Each row is where one point has got to under a steady rotation. How many ticks took it there?
The counts run from 0 to 301.
[  6  -1 -23 -17 -15   2  -4 -26 -10 -38  37 -23  18   2 -37  22  -9 -12
   8   9  -3  14  11  27  12  -6   3  15 -33 -15  -8  20   3  31  11  -8
  -9   1  34  -1  25   2 -10  -8  -6 -29  -7  22  12]  276
[-10  -6 -13 -21 -16  -9   0  -2  -4  -6  31   6  11 -11  -5   3  18 -23
  10  -1   3  40  14 -23 -19  20 -15  20   4  -4  35 -11  -7  33  14  -7
  -8   8  -8  25  19 -16 -41 -31  15  13 -18   4  14]  241
[  2 -12  -6  -5  -4  13  -3 -16  -4 -40  24  -2  12 -33 -33  -8  20   1
   8   0   6  24 -16  31   3   3  18  22 -19  -3  -3  11 -19  20  18  -7
 -13  -7  26  -6  16  -1 -21 -19 -13  -7 -14 -10  50]  199
[  6 -23 -43  10  17   6  -3   6 -20 -16   7  21  19 -19  -9  24  12   6
  32   3   2  13 -10 -21   5  -2  18   4  -6 -12  21   8 -24  41   5 -23
   4   3  17   9  28 -13 -40   4  11 -15 -33   5  -4]  301
[ -1   0 -25 -26  -2 -11  -2   6   3  18  15  -1  14 -13  18   8  11 -14
  26   8  10  14  12 -26  12  21   3   9  -3  11  39   6 -24  42   2  -1
 -11  -3   8  33  36 -38 -14  -3  22 -13 -13  -8  20]  165
[ 10   4 -10 -45 -23  -7  22   4  11  17   9   7  15  -1  11  -3  -8  -3
   7   0   6  23  11 -10 -11  36 -13 -10  -3  20  20 -25 -12  48  -2 -13
 -12 -29  16  10   9   4 -30   8  17 -25   6   5  26]  38
[ 20  -5 -19 -25 -22  13  10  -8   0 -26  41  -2   3  -8 -35 -21  -9  -6
  25   3  21  17 -12   2 -20  13   6   1  -3  18  24  12  -1  23  -3 -19
   4 -28  14   0  14  -6  -3  -3  12  -4   2 -21  61]  266
[  6 -13 -25 -15 -27 -32   3 -15 -21 -37  26 -13  11   0 -33  -1   0  -4
   5  -3  -8   2  10   4 -19  14 -13 -18 -19  13  23  -7   5   9  14 -11
 -16  -5  17  29  34 -16   1  -6  21 -21 -20  41  -1]  145
[ 17  12  20 -24 -19  -8  31  21   5 -12  20  -1  -8  -7 -17  -2  11 -13
 -14   8   3  24  -4 -16 -13  43   7  -4  -6  10  16  -9 -18  40  16  -8
  -2  -7  18   9 -13  11 -57 -19   5  -8  14  -8   6]  111
[ 22 -20 -31 -13  -6 -14  -2 -10 -19 -39  13  -7  20 -24 -18   3  20  16
   6  -6 -11   7  15   6   7  -3   1 -14 -18  20  16   0 -14  16  38  -4
 -26   4  17   8  11 -29 -16 -24  -6   2 -26  14  27]  72
[ 28 -18 -18 -16  -3 -13   6 -25 -14 -24  19  17  15 -22 -34  -4 -15  16
  15  11 -16   4   2  -5  -2  19   0 -27  12  -3  17 -16  -8  29   5 -23
   4 -31 -10  12  22 -15   6 -17  10 -27 -31  23  12]  220
[ 14 -11 -24 -16  -8 -16  -7  17   0 -46   1 -15  27  -2 -27  -9  14  -5
 -10  12 -29  -7  -4   4  16  -2  12 -44  -5  11 -11   7 -14  30  36   5
  10 -30  19  19  11  -3 -18 -22  15  -4   1   0  -5]  4
[ 11 -16 -22  -7 -18   5   8  -8   6 -30  40  -9  -9  -6 -33 -25   3 -12
  10  13  21  16  -6  22 -24  28  14  -9 -22  26  24   8  12  31   3   3
   2 -18  22   7  30  -7   6   2  22  -2   6 -17  37]  268
[ 23 -18 -18 -16   0 -41  -1   7 -21 -36  11 -10  16   1 -23  14   9   0
   8  -4  -6   6 -32  -7   9  11  11 -31  14   5 -10   4 -25  27  16 -14
  -9 -12  24  13  15 -11 -25  17  29 -27  -1   4 -23]  80
[ 11 -14 -12 -18  -7 -24  -4  -7   5   5  27   0  24  -4 -23  -1  -3 -34
  14  22  23  16  -5 -16  -4  23  11 -20  20  -9  23   9 -12  45  -6 -13
   6 -10 -21  22  34 -31   6   1  18 -11  -8 -17   9]  89
[  2  -8  13 -17 -25 -25  12  -2   2 -22   9  -3  42   2 -23   7   1  -1
 -29  29  -3  19  -1   0 -13  18 -12 -14 -10  -5   2 -22  -7  41   2  -6
 -24 -11  39  15  23  -6  -8  -8  -2 -35  10  19  -8]  283
[ 15 -22  -5 -25 -28  -8  -5   9  14 -33  15 -15  18   8 -15  -8  -3 -25
  -6  30   3  -3   1  11  -8  -4  17 -28 -13  23  -1  10  -5  44  11  -5
 -19 -18  40  13  31  -8  -7 -11  -5  19   6  -9  24]  136
[ 17  -1 -22 -33 -16  -6  14  23  13  -6  11  -3  14 -10 -17   1  12 -26
  -2  -4  23   1 -33  -8  10  21  22 -17 -12  12 -18 -17 -28  36  11 -20
 -17 -19  14 -10 -12   1 -29  24   6 -10   0 -24  39]  259
[ 20 -16 -35 -10   1   3  10   8   4 -11  17   4   9  -1 -27   6   0 -17
  -2  -6  -4  36  13  -3   0  16   2 -15 -11   3  -4  -6  -1  51  31  -2
  26  -6   3   0 -21  19 -58 -16   9  -5  -5  -8  -2]  178
[ -6  -6 -31  -3  -5   3  -3   0  12   5   8   9  24 -14 -14   0   4 -16
   1 -18   5  22  13  -3  32  14  -5  20 -29  -9   4  -3   0  43  26   2
   4  -7  24  24   7  17 -54 -14  14 -27  -8  13   8]  102
[ -4  19 -41 -26 -11  -6  18   1 -21 -10  16  -7   4  -7 -25  18  24   6
   7 -14 -20  27  14   4   7  19 -18 -18 -17   5   5  -1 -32  33  36   9
  11  -5  -2 -26 -15  -9 -31  -8  14 -33 -12  -7  13]  251
[  0 -10   0  -9 -10  -4   0  -4  -9 -43  20 -11   3 -10 -26 -11  25   6
   1  14  -7  26 -13  37  -3  10  15   2 -14  16  -4  19 -23  31  14  14
 -16  -8  47  -4  28  -3 -18  -4   2 -13  10 -20  18]  202
[  1  -7 -32 -32   8 -10  -1   6   7  -7  22  -2 -15 -11  12   2   7  -4
  28 -11  -9  29   6  -4   0  33   4  13   1  10  13  -9  -8  40  11  16
  -2 -26   4  29  30   1 -41  -2  35  -7 -13   3   0]  171
[ 17  -9 -29 -24   8  -6  -4   0  10  -1  29   6  -6 -23  12   6   4  -5
  20  -4   3  11   2 -23  30  22  18  21 -11   3  22  -2  -7  42  15   0
 -11 -13  -1  29  23 -14 -42  -6  23   4 -24   0  22]  168
[ -3   2 -23 -25  -2 -18  14   5  -3 -20  25 -11 -20 -11 -23   9  35  -9
 -11  -3 -21  29   8   6   3  36  -3  -6 -13   7   5  -3 -23  37  33  25
   2  -3 -13  -4  -1  -6 -38 -19  20  -6 -10  -9  -7]  248
[ -2  -6   9  -5  -2 -31  -2 -11 -20 -10   8  -4  35 -18 -34   7  17 -12
   5  18  -9  21 -11   2   3  18   0 -14  27 -23   4  10 -43  35   1 -14
  -2  -5   2  14  20 -26 -12 -16   7 -46  -5  -5 -11]  155
[ 10  -8  13   3  -4 -28  -2   2  -9  -7  12   7  27 -19 -32  -2  16  -1
 -15  23  -9   8 -21 -20  31  30  16 -18  19 -15   7  19 -35  47   8 -10
   2  -6  12  13  13 -20 -15 -16   9 -30   1 -15 -10]  157
[ 16 -15  20 -25 -20 -27  15  -4   0  -7   2  -6  30 -18 -12  -2  11  -7
 -20  35  -3   7   7  -1 -21  32   6 -25   3   6  18 -24 -19  37   1 -10
 -29 -13  13  24  21 -31  -4 -20 -17 -20 -15  15   3]  288
[ 24   6 -13  -8 -16   9  38   8  -6 -16  29  -2 -19 -17 -28  12  18   1
  -4   4  17  13   2 -15 -15  42  13  -9 -28   8  30 -14 -10  35  14 -14
   0  10   4 -13 -18 -18 -22   2  -9  -4 -21  -3  25]  117
[ 28 -22 -27 -13   7 -31  -1  -1 -27 -44  11 -16  15 -15 -24  17  17   6
   4  -9 -12   0  -9   6  25  -2  19 -22 -15  11  -5   8 -19  24  35 -10
 -24   0  25  13   8 -17 -31  -1   3  -9 -19  15  -1]  76
[ -9   5 -42 -21  -9 -11  22  19  -9  -7   3  -6   8   0 -19  14  32  -6
 -15  -4  -8  18  -3  -3   6  27  -2 -33 -20  14   0  -9 -30  44  31  10
   1 -12  17 -14 -13  -2 -30  14  23 -30   2 -11   3]  253
[ 15   5  -3 -36 -14 -14  10  10  15  14  16  11   9  -2   1   7  -3   5
  -8   3   4  12   4 -21  34  28   1  -2  -9  13   0  -7 -14  56  15  -2
 -13 -20  28   2   8   9 -48  10  16 -25  12  -1  14]  35
[  6  -2 -25 -18 -24 -26   1  21 -14 -26 -11 -24  44   5 -27  -5  13 -22
   2  -2   5  -9  -1  -9  -5  -2  -3 -45  -6  18  10  13 -20  26  26 -11
   5 -17  26  26  18 -15 -10  -5  15 -17   7  10  -8]  8
[ 17  -8   0 -28 -33 -21  -4  -9  -4 -44  30 -19  -2   2 -15 -11  -2  -9
   0  18  -9 -10   2   2  -7  13  12 -24 -17  25  14   7   0  19  15  -9
 -19 -14  29  28  34 -14  -9 -14  14   7  -4  20  -1]  141
[ -2 -15 -11 -10 -18  -9  -1  12   5  -7  32  17   8  -9  -8  -1  12 -16
  -9   4  15  21  -2 -46   0  24  -1  16  -4 -10  32  -5   2  36  12 -12
 -10   6  13  29  15  -3 -49 -26  20  18 -10  10   7]  239
[ 29 -12  -9 -27 -17  -5  26   3  17   9  17  14  -3  -8  -4 -11  -7  -1
  -4   5  14  21   4 -13  -5  41   7 -15 -14  19  15 -31   4  48   7 -16
 -16 -24  13  13  -3  13 -41   5   7  -9  -4   4  27]  40
[-20  -2   9 -31 -32  -9  -5  10   6 -41  27  -5  12  -7  -6  -7  24  -4
 -21  35 -14  11  -9  -5 -20  14  -9  -3   1  -1   6  -9 -14  28   3   0
 -32 -16  23   6  35 -12   2 -26  -3   6   1  -2  30]  64
[-13  -1  -7 -22 -10 -12   9  16  13   8  -2 -11  23  -5  -7   2  11 -36
  -3  -7   3  39   5   8  -2  27  -5  13 -14   0  -4 -15 -14  45  12   3
 -12 -12  24  32  10  20 -58  -6  16 -23   2   7  -2]  105
[ 20  -2  11 -20  -2 -12  12 -10 -20 -14   7 -10  11 -32 -12   4  13   6
  18  22 -12  -2   6   0  -9  34  14 -10   5   9  35   0 -33  26   7 -19
 -10 -15   0  21  27 -38  -6 -24  -9 -25 -29  12  14]  292
[ 26  -4  13 -16  -5 -10  15 -10 -10 -13   8  -3  16 -35 -16   3  11   7
  10  20  -8  -3   6  -6   2  25  20  -9   3   4  27  -4 -25  28  10 -25
 -16 -13   0  18  14 -34 -13 -27 -24 -19 -33  21  22]  291
[ -1   8 -32 -21  -5   5  28   4  -2 -16  22 -11 -23 -12 -18  21  34 -10
   9  12   8  16  -4  11 -27  41  20  -7 -31   7  19 -18 -24  36   3   2
  -6  -2  -3 -16  14 -23  -2  20   1 -18 -24  -7  17]  120
[ 16 -19 -21 -14  -9 -38  -1   5 -18 -15  17   0  35  11 -28   1  -3 -16
   9   5  15  17 -20 -21 -10  11  -2 -29  30   1  12  -2 -20  35  -3 -23
   2 -12   5  12  24 -19  -5  20  32 -28  10  -5  -8]  84
